One turn sends every row of this set to another row. A few are shown first. Where does it send the rows asked after them?
vode: [  5   1  -8  10  -3 -50 -27  12 -31  -2  36 -13  -1 -11 -29  23  -2  15
 -32 -20]
bisev: [ 26  10   5   0 -14 -41 -34  41 -56  -3  32 -21  15 -21 -13  19  21  -1
  -9   5]
segar: [  3 -33 -17 -33 -31 -12  13  -3   2   1  40 -22  33  35  -9  -5 -11  25
  12 -22]
mugu: [  2 -28  18 -36 -14  -6 -10 -20  13 -14  38 -10   6  21 -16  -6 -26  11
  25 -33]
zef: [  7 -15  22 -25  12  -3 -42 -12 -24 -44  14 -12   4   9  28  30 -44 -26
  23  13]
dagef: [ 21  15 -20 -40 -22  -3 -18   2 -31   2  40 -11  30  28  10  37 -51  -3
  -5  27]
muk: [  0 -12  17 -40   7   8 -30 -24 -15 -39  25  -3   3  11  14  19 -44 -27
  26  11]
zev: [ 10   2 -30 -47 -25   4  -1  -5 -26  -2  41  -9  36  34   7  24 -39  -5
  -1  26]
gike: [ 39  20  25   3  -8 -36 -31  31 -44 -12  26 -14  -6 -28 -18  24   7  -8
  -8  -2]
Peti: [ 25 -21 -41 -46 -28  -7  -1  14 -18  -7  46  -9  39  32 -10  18 -31  19
   9  -4]
zele: [ 36  -4  20 -12  -7 -33 -31  51 -59 -24  43 -31  21 -10   8  31  24 -14
  -4  -4]
vir: [  2 -31  -1  -7 -15   4  16  -7 -25 -26  -3 -19  33  25  34  22  -4 -18
  28  37]
mov: [ -6 -18  41 -13   1  17  19 -24 -19 -20  31   0   7  36  37   7  -7 -20
  -5 -18]
movat: [ 55  11  37  -6 -10 -26 -16  44 -48 -21  35 -22   5 -11   1  40  12 -17
  -8  -4]
Rodig: [-17  -3  25 -36  -7  16  -6 -25 -28  10  58   9  21  37  18   1 -15  -8
  -5 -12]
dala: [ 13 -30  14 -22 -11  -6 -35  12 -49 -32  58  33  22  24  18  21  18  36
 -14 -24]
Runo: [ 13 -28  21 -38   5   1 -36 -12  -5 -34  29   9   2   6 -12  12 -35  -3
  47 -11]
Bet: [  4 -50  13  -8 -17  -8  21  -9  11 -23  12 -23  15  27   6  -4   0  10
  28 -23]
sugap: [-18 -24   3 -21 -12   9  19  -9 -36  -5  44 -10  37  47  41   2   5  -6
 -16  -9]
gif: [ 26 -48   1   3 -17   1  25   7  -9 -29  -7 -12  26  22  14  20   2   3
  41  10]
vuta: [ 40 -21  20  -2 -23   1   7  13 -38 -33  37  32  13  29  21  34  15  32
 -26 -21]
buka: [ 33   2  11  11  -7 -42 -23  42 -50 -27  17 -26   2 -23  -1  23  19 -11
 -13  -3]
Gusem: [ 22 -20  46  -3 -16   6 -19  -1 -39 -18  37  44  11  17  10  25  26  34
   6  -9]
buruk: [ 38  11  36 -11 -13 -25 -31  42 -56   1  42 -17  19 -14  -8  30  23  -9
   9   7]
laro: [  8  -9  -2  34  -7 -48  -3  14 -29   0  13 -18   5  -8 -19  23  18  13
 -22  -7]
Moko: [  8 -24  -3   2 -16  -3   3   6 -35 -13  -3 -23  40  24  39  29  -4  -8
  26  46]
felir: [ -1 -11  17  24   9 -46 -31   3 -27 -12  18 -10 -10 -20 -21  19   9   6
  -9 -18]

Gusem moves to vuta
mugu moves to Bet
Rodig moves to mov
Where do these go?
dagef moves to zef
zele moves to buruk
buka moves to bisev
vir moves to zev
Peti moves to Runo
vode moves to felir

One turn sends every row of this set to another row. A few are shown first. Where does it send the rows asked after them?
sarag: [  1   2 -14 -32  -7  10   4 -29  -8 -30  42 -39  24  -4  -8   0 -17   1
  11   5  39 -26  -7 -17   6   0  21  50 -23]
Mamor: [ 25 -22 -52  10   6 -13  -8 -18  10 -11   9 -12  71   3  11   9   6 -15
 -42   5  27  -2  47  19 -25  12 -30  -4  24]
Nirop: [ -4  10  -9 -20  -8  26   6 -36 -13 -23  40 -22  20  -5 -11   5  -6   6
  20   8  44 -37  13   4  20 -11   8  45 -19]
bibut: [ -8 -13 -41   3 -11 -17  15  11  27 -22 -10 -37  58 -25 -16   9  15  27
  -1  10 -42 -12  29 -10  -3 -24   0 -24 -24]
Mot: [ 10 -14 -56  -4   4 -38  -7  -1  18 -19  15 -40  29 -42 -21  11  24  22
   3  27 -25 -29  -2 -35   3 -12  -7  -4 -33]
badom: [ 18  -5 -25   8 -20  17 -24 -17 -11  22  26 -37   9 -69  15 -29  34 -21
 -24  25  10 -29  22  19  -9  13 -16 -22  10]
mok: [  9 -21 -62  -6   5  -8  -3 -10  12 -21  10 -22  65   5  25  12  14  -4
 -46  16  16  11  51  15 -18  13 -28   0  16]
Ped: [-34 -29  17  -6   8  20  -7 -26  18 -25  19 -11  44 -18  28   0   2  -4
 -31   2  19  31 -22   6 -17 -10  13 -23 -16]
nisip: [ 47 -26 -13  12  20  34  20 -27  14  -9 -22 -28  24 -40 -28   3  29 -17
 -32 -20  30 -36  36  -8 -27 -27  -2  23 -33]
Roni: [ -2  -8 -21  11  -9 -17   3 -14  24 -15  11 -33  57 -36 -28   5  11  15
  14   3 -45 -21   3 -15 -19 -33  23 -14 -37]
mos: [ 12   9 -33   1 -21  29 -23 -11   6  11  23 -21  -1 -75  16 -21  34 -16
 -17  17  10 -25  37  24   5  -3 -21 -19  -2]
sogi: [ 44 -33  -4   6  -2  32  20 -23  15 -23 -18 -40  22 -41 -32 -12  11 -13
 -33 -16   5 -29  42 -20 -25 -19  11  30 -39]
sogid: [-31 -28   9  -4  12  38  -2 -28  33 -20   9   0  38 -25  28   7  25  -5
 -36   5  38  13 -24   2   4 -22  11 -16 -21]
bul: [ 38 -34   3  12  11  23  16 -27   9 -16 -29 -35  24 -39 -33 -11  21 -15
 -39 -26  27 -33  25 -21 -16 -11   8  26 -35]
mito: [ -2  -8 -43 -17   5 -25  14  19  37 -32  10 -45  41 -17 -19  15   0  31
   6  20 -11 -15   2 -28   0 -21   3 -13 -27]
Kala: [ 13  10 -24   0 -25  12 -25 -11  -7   9  15 -35  -3 -71   1 -34  26 -14
 -17   7   6 -28  42  20   9  16 -19 -11   0]
Nesiz: [ 16 -21 -59   5   4   2  -4 -24  11 -11  20   2  72   8  20  23  11 -10
 -30  17  30  -6  44  24 -14  -6 -29   4  18]
Runoz: [ 19  -9 -39   0 -25   8 -27 -17 -20  10  15 -34   2 -77  14 -27  31 -18
 -20  12 -12 -21  34  13  -3   8 -22  -7  -7]
Fepo: [-32 -26  11  -5   1  22 -14 -20  35 -20  14  -6  41 -28  29  -8   9 -10
 -43   3  35  18 -25   0   1  -2  12 -27  -7]
kope: [ -5  -1  -4 -18 -14  10   1 -38 -10 -29  39 -23  35   6 -14  -2 -22   3
   9   4  43 -31   6  -7  21   5  14  47 -12]
bak: [-13  -7 -35   7  15 -39 -15 -17  10 -13  22 -34  48 -33 -12  15  27  21
   8  16 -34  -9 -13 -12 -16 -15   4 -21 -30]
rukos: [ 44 -31   5  16   5  38  28 -20   9  -9 -20 -47  28 -29 -32 -15  22 -11
 -38  -8  24 -37  48  -8 -29 -11   5  13 -20]
kasa: [  2  -2  -6 -22  -6  18   9 -32 -20 -18  38 -46  19  -2 -10  -5   2   5
   3  19  52 -43  -1 -13  18  10  14  44 -11]
dez: [ 15 -26 -50   1  -5   5   4 -12  17 -15  23 -21  71  14  22   6   9  -7
 -47  31  36  -8  42  10 -12  15 -22  -1  28]
dumis: [-28 -41  28   8   0  36   2 -35  13 -15  14 -12  49 -15  22  -7  15  -6
 -37  13  28   9 -24   2  -6  -8  18 -20 -10]

Nirop moves to mos
Roni moves to bibut
rukos moves to dez
Where do these go?
kope moves to Kala
mok moves to sarag

